128 stands for zero in the data rows.
Here are some numbered points:
145 148 155 165 183 118 155 161 146 121 184 69 95 111 141 170 101 174 203 162 185 164 237 162 0
87 71 167 172 92 36 210 112 131 136 50 154 169 188 96 129 149 150 72 103 45 156 145 82 1
108 78 85 169 148 116 129 85 132 152 181 143 168 84 132 181 148 223 153 193 103 93 136 191 2
155 147 90 79 191 136 164 248 101 54 110 165 119 196 85 125 178 79 118 98 191 135 80 85 3
172 176 164 84 136 159 132 96 71 157 169 212 221 113 183 107 175 61 64 102 98 155 121 154 4
76 150 163 72 192 181 125 142 57 176 113 178 118 165 139 27 108 46 47 76 91 72 31 58 5
110 111 172 168 114 183 181 160 98 146 71 102 86 139 150 135 103 95 149 132 163 141 132 120 6
78 147 167 66 187 194 116 123 63 163 150 172 137 147 96 101 91 55 60 108 53 32 75 48 7
149 72 171 166 152 90 148 108 176 154 103 79 100 157 163 149 98 168 119 121 147 153 132 124 8
82 141 174 171 118 120 182 135 142 98 151 101 87 144 135 107 122 101 127 148 147 124 126 51 9
140 184 79 108 93 96 121 158 126 150 111 135 141 153 81 125 116 157 124 136 103 145 127 177 10
173 137 158 85 144 172 101 147 64 164 226 195 124 109 157 124 93 76 92 143 111 110 117 130 11
113 77 95 85 147 75 140 215 130 103 112 163 169 157 110 143 183 155 168 179 143 172 170 158 12
196 76 168 126 116 138 79 121 144 133 87 84 98 147 147 136 127 124 85 58 106 118 51 134 13
101 112 85 73 154 119 133 171 135 48 122 140 94 160 155 123 144 110 164 200 178 163 129 134 14
105 147 87 76 179 138 144 203 102 82 79 142 112 199 73 85 122 109 125 149 133 134 105 98 15
133 140 93 160 137 109 96 112 110 139 173 145 108 83 109 152 89 192 150 169 111 64 169 148 16
189 75 169 121 183 138 95 143 161 220 184 98 133 184 136 130 90 113 109 85 111 99 94 95 17
102 90 168 161 114 58 144 132 124 118 99 129 138 159 99 136 100 163 105 116 134 161 133 146 18
185 164 94 168 118 106 165 87 132 170 131 181 203 83 102 205 165 141 61 116 117 100 153 143 19
110 76 88 76 110 113 134 168 139 86 130 143 169 132 186 113 191 124 189 187 173 222 169 178 20
153 165 94 167 73 129 101 98 130 136 166 151 175 139 85 135 109 146 67 99 97 75 115 179 21
115 132 155 95 97 143 38 101 96 148 191 123 86 50 153 124 52 105 151 112 112 124 126 147 22
156 113 173 127 171 140 112 149 73 161 180 131 95 147 120 149 77 103 123 125 123 108 131 123 23
71 101 151 170 81 77 206 141 125 82 71 130 144 160 85 111 118 127 121 110 60 117 133 50 24
146 78 85 169 73 247 126 119 127 157 136 156 161 128 125 158 119 110 88 113 132 64 66 147 25
155 83 167 79 74 130 28 90 111 212 167 122 134 75 179 146 85 120 80 75 130 136 109 195 26
67 76 87 74 154 65 192 129 174 39 116 192 206 138 122 187 255 129 141 220 83 214 176 102 27
110 106 85 168 188 169 118 54 142 149 151 83 135 71 184 199 121 196 183 189 110 107 158 145 28
149 73 168 72 75 116 13 85 113 222 167 120 133 73 182 142 75 131 74 68 133 136 106 207 29
86 75 89 173 153 120 201 71 156 144 174 162 195 73 220 177 183 180 188 205 97 106 203 102 30
189 109 80 129 154 135 136 126 137 36 104 100 83 143 147 133 161 131 157 161 141 110 121 83 31
111 149 165 133 142 159 142 120 110 168 111 110 64 141 151 121 95 88 113 137 152 144 113 118 32
173 118 162 159 195 117 135 114 187 104 159 70 94 124 147 176 126 146 198 153 153 133 169 100 33
141 173 88 116 152 113 130 116 133 80 118 127 119 127 96 114 144 143 139 155 168 141 143 163 34
105 68 80 173 76 192 169 89 116 200 124 195 185 134 179 108 140 122 95 144 103 104 149 147 35
98 170 171 134 91 141 121 130 103 106 147 138 86 146 92 93 127 133 122 129 145 133 130 161 36
111 151 161 171 111 102 176 151 127 79 94 108 90 153 100 124 82 125 130 133 154 156 137 102 37
149 72 167 124 148 169 117 145 93 172 65 106 110 147 145 106 117 117 84 64 180 129 93 129 38
186 72 82 118 79 103 81 140 184 103 105 84 104 144 134 126 162 150 140 143 104 122 87 106 39
99 185 169 73 156 245 121 172 60 159 152 193 164 131 204 53 85 55 95 98 149 111 90 154 40
135 175 157 152 82 174 212 198 110 160 91 159 145 170 121 130 127 77 155 103 183 167 136 167 41
109 165 174 70 80 162 39 106 100 117 202 141 132 58 196 80 84 100 120 114 131 153 106 218 42
78 133 87 174 80 104 137 91 115 172 136 127 134 122 77 73 92 151 107 131 62 23 105 67 43
151 115 168 121 197 163 111 146 98 171 162 139 70 152 136 134 45 127 137 160 120 115 123 131 44
76 145 175 169 109 127 182 134 138 88 144 102 81 140 136 104 118 94 130 148 151 125 127 55 45
191 109 161 118 82 110 87 134 115 125 133 125 83 127 111 116 63 115 125 112 95 123 146 88 46
184 180 159 75 80 154 100 54 113 213 245 204 172 19 226 120 184 69 130 133 112 184 199 222 47
146 184 87 77 117 100 113 142 134 77 98 116 130 144 142 122 163 111 146 138 187 202 161 190 48
181 139 77 123 86 153 132 126 116 97 102 127 131 83 92 118 172 89 125 132 134 119 144 150 49
113 144 84 84 186 169 147 202 123 64 45 133 102 203 92 117 118 123 161 135 169 133 93 92 50
110 181 86 71 69 131 87 187 153 95 136 77 107 113 138 151 137 130 178 124 237 207 158 210 51
189 67 178 173 153 101 128 137 177 151 84 44 105 161 119 176 146 127 147 60 180 130 102 92 52
150 149 88 173 152 139 108 40 79 149 121 113 92 94 145 77 97 181 138 164 144 80 121 170 53
76 179 155 95 90 131 33 97 116 119 150 103 129 75 127 88 117 93 162 80 123 106 112 157 54
69 103 84 170 149 162 184 68 118 161 156 131 153 66 179 148 142 144 132 186 110 67 183 81 55
146 195 91 122 83 99 120 151 127 154 105 128 137 152 84 123 111 160 123 130 113 151 131 190 56
70 179 77 165 116 71 86 98 128 162 102 123 116 139 41 123 76 156 102 69 49 14 43 67 57
71 180 81 76 76 122 72 176 224 155 89 69 94 108 105 113 147 98 193 90 172 177 134 139 58
74 108 95 164 145 163 175 69 114 149 146 128 144 74 172 141 136 138 130 181 114 74 173 89 59
182 181 163 71 145 156 127 91 66 166 182 225 245 103 198 111 191 52 54 100 88 156 119 162 60
78 179 91 118 88 101 85 142 167 138 89 101 115 151 79 59 107 130 89 81 104 93 63 85 61
68 144 165 126 106 126 114 147 96 89 121 112 60 107 77 99 106 91 116 144 98 78 113 65 62
74 75 165 67 113 46 99 53 58 188 180 206 213 77 138 121 156 122 55 114 27 136 141 115 63
115 132 166 88 83 142 34 100 88 152 182 122 79 56 147 107 51 93 134 98 117 131 116 147 64
76 85 158 76 76 64 109 44 122 178 196 148 203 50 167 128 134 149 98 111 67 153 159 127 65
105 141 166 83 84 136 29 98 77 148 195 127 77 42 147 111 41 92 144 104 114 135 124 153 66
71 72 162 74 181 87 133 120 71 155 167 226 251 133 102 118 141 104 60 93 27 108 119 99 67
68 145 76 123 148 151 160 137 161 100 87 94 75 114 148 100 141 105 154 170 131 82 89 66 68
110 147 160 130 113 153 114 84 93 82 79 114 91 133 114 93 86 105 113 138 134 111 95 139 69
67 181 82 122 179 102 119 149 190 142 55 69 89 173 105 114 143 145 148 84 111 80 69 67 70
New points follow, each followed by the numbers of its five nearest points above, nearest first.
103 178 172 128 76 155 109 136 93 107 144 149 81 153 86 78 122 126 115 124 149 128 124 172 36 69 32 56 34
188 170 84 173 94 83 146 83 122 121 162 174 183 128 86 95 145 166 51 119 54 87 148 142 21 19 10 56 43
145 141 80 165 152 115 101 110 101 86 135 135 78 91 109 127 66 190 171 178 120 69 171 167 16 53 34 2 28
107 168 170 119 93 107 129 162 113 99 160 172 155 138 81 99 109 115 110 110 122 133 119 131 36 10 18 37 56
71 178 165 83 89 125 29 103 104 123 153 111 134 78 126 84 117 81 154 74 115 103 103 149 54 64 22 66 42
186 135 167 176 83 128 200 209 124 98 109 152 125 178 89 146 112 109 109 126 104 137 166 101 37 41 24 18 6
187 69 167 175 185 126 137 171 189 87 53 29 79 136 142 250 202 134 143 27 187 148 140 98 52 33 8 13 31
120 165 173 81 95 170 57 112 116 113 193 128 135 66 198 90 101 100 126 111 142 156 107 205 42 64 22 54 66
70 85 169 70 89 74 110 48 118 192 201 156 207 58 174 112 135 132 94 106 59 147 143 114 65 63 67 26 29
183 103 83 177 183 150 95 55 152 144 141 70 98 73 163 193 146 169 192 158 89 85 143 96 28 33 16 59 2
109 65 90 76 103 115 134 168 144 85 133 146 179 126 191 108 195 128 193 189 175 233 179 187 20 12 14 48 51
154 180 167 173 79 114 210 187 98 130 91 159 179 207 95 93 91 111 121 129 150 180 165 147 41 37 56 18 10
186 174 84 168 113 106 163 75 117 168 140 193 207 73 96 191 167 145 58 126 107 89 160 142 19 21 49 16 10
121 151 150 165 106 109 170 146 126 81 94 110 94 142 98 124 93 120 129 132 151 150 138 108 37 45 9 36 18
76 104 170 171 83 49 194 126 132 63 91 138 124 168 70 165 111 94 117 121 87 124 150 54 24 37 1 18 9
180 107 82 131 195 173 138 127 116 64 123 101 107 110 112 175 179 116 132 119 145 88 94 60 31 49 68 34 33
115 143 165 122 146 166 128 123 101 176 136 121 60 132 149 120 90 81 105 138 146 133 100 115 32 23 44 6 69
70 170 165 88 81 129 44 100 114 129 156 115 148 75 132 95 126 86 150 79 118 117 117 158 54 64 22 42 66
106 72 79 72 117 159 154 178 154 109 126 149 164 134 218 158 221 102 200 196 209 227 154 192 20 14 12 48 51
145 180 168 164 78 190 231 198 103 183 94 169 154 180 134 127 125 69 150 96 190 174 143 183 41 6 32 36 37
186 149 88 135 90 152 134 124 119 101 111 114 118 75 93 130 159 96 132 128 141 116 161 151 49 34 10 56 36
149 81 172 167 148 93 150 112 184 146 113 84 109 160 158 148 101 167 122 118 152 158 133 130 8 18 52 33 37
140 179 97 82 122 107 113 141 129 83 101 115 123 143 140 119 154 110 145 139 177 190 150 181 48 34 51 14 56
187 185 85 174 79 67 157 84 110 112 163 189 189 132 71 81 138 162 31 120 45 85 152 144 21 19 10 56 43
102 76 168 173 120 34 159 139 127 111 88 124 139 172 81 146 101 176 100 118 133 161 132 135 18 37 8 1 24
79 99 169 158 82 67 176 121 127 78 105 139 132 153 87 161 108 93 117 117 92 130 148 74 24 18 37 9 1
171 114 83 177 188 142 95 53 148 137 152 73 96 65 155 191 135 172 197 161 94 85 154 98 28 33 16 59 2
111 115 87 176 153 124 102 105 91 142 120 116 115 91 136 129 122 200 156 183 92 78 165 141 16 53 2 28 59
178 81 178 159 144 111 117 133 168 146 100 57 110 148 130 163 138 123 144 67 174 134 102 110 52 8 13 38 33
189 62 78 123 74 159 93 142 166 98 110 94 89 144 147 150 156 148 141 149 101 119 88 101 39 31 13 49 46
97 121 95 74 145 120 118 162 133 57 126 135 99 149 151 118 141 106 164 183 171 157 126 138 14 34 48 20 31
109 175 174 69 95 178 49 111 101 122 206 149 145 80 199 63 89 91 113 108 134 153 94 215 42 64 66 22 54
119 178 160 175 124 126 169 153 140 120 57 116 124 166 104 106 136 132 147 135 161 163 123 146 37 6 41 36 34
189 114 174 164 196 116 136 113 193 106 170 64 98 121 159 181 123 144 204 153 162 142 180 101 33 0 8 52 31
185 136 158 84 150 174 102 148 65 161 233 192 121 108 151 125 103 76 93 139 112 107 107 126 11 23 44 4 22
178 69 73 162 178 180 96 93 187 165 115 70 119 100 159 184 185 171 159 133 134 100 136 144 28 33 39 2 8
78 92 158 78 180 73 137 108 67 192 168 244 235 135 83 103 155 111 7 99 23 83 131 98 67 63 7 4 60
114 62 173 71 186 121 92 124 56 182 144 218 174 174 156 103 78 119 37 75 41 123 55 132 67 5 7 63 11
114 67 169 164 144 104 175 119 193 163 61 99 161 151 184 163 110 164 133 115 140 180 184 101 8 18 52 6 33
70 106 161 170 70 70 204 153 119 72 55 125 135 174 61 100 106 119 110 95 55 118 121 43 24 1 37 18 62
173 76 173 168 121 143 138 169 171 100 63 78 111 162 81 200 155 98 86 50 177 124 92 92 52 13 38 8 37
182 109 84 178 193 145 96 49 150 138 151 64 95 63 166 201 143 169 205 163 91 89 155 94 28 33 16 59 2
81 148 163 85 186 172 128 143 68 163 110 167 116 160 132 46 105 57 62 88 104 80 49 67 5 7 40 32 38
71 115 168 120 77 58 131 76 70 81 144 105 118 95 46 68 111 125 106 135 50 98 142 85 62 24 43 69 36
73 182 92 116 171 107 113 140 179 142 70 82 96 164 112 105 137 135 143 88 110 89 71 83 70 61 68 15 50
113 73 81 88 181 135 162 211 127 142 121 193 143 201 134 102 199 145 150 184 105 163 96 137 12 15 14 20 50
81 175 77 160 122 78 91 99 129 155 104 119 115 138 54 119 81 152 111 84 59 29 54 77 57 43 61 70 21
118 143 165 85 188 183 137 166 40 197 127 188 111 161 142 56 98 39 52 96 122 83 87 102 5 7 40 11 23
155 73 74 170 193 154 106 60 190 156 129 92 143 84 201 177 154 208 172 157 150 117 139 167 28 2 33 8 59
75 71 90 166 159 123 216 68 162 140 169 163 202 71 230 174 204 178 189 213 88 119 208 96 30 55 59 28 2
196 90 156 126 115 132 84 107 138 142 97 100 112 133 149 135 130 130 81 69 96 115 61 141 13 38 39 46 17
109 167 85 71 79 123 94 193 149 96 132 90 117 119 133 149 145 134 178 133 224 202 160 204 51 48 58 20 34
71 71 168 68 76 52 110 31 121 184 205 153 217 37 179 126 138 148 96 112 55 156 165 120 65 63 26 67 29
74 88 166 74 119 64 102 63 70 184 173 193 200 87 141 113 154 115 58 113 42 133 136 111 63 65 67 4 60
83 145 88 117 144 147 149 126 148 115 99 104 86 108 155 100 139 101 146 163 125 89 93 75 68 45 9 32 62
175 163 84 166 109 104 167 74 118 174 135 193 215 80 100 188 168 146 53 122 104 95 146 150 19 21 49 35 10
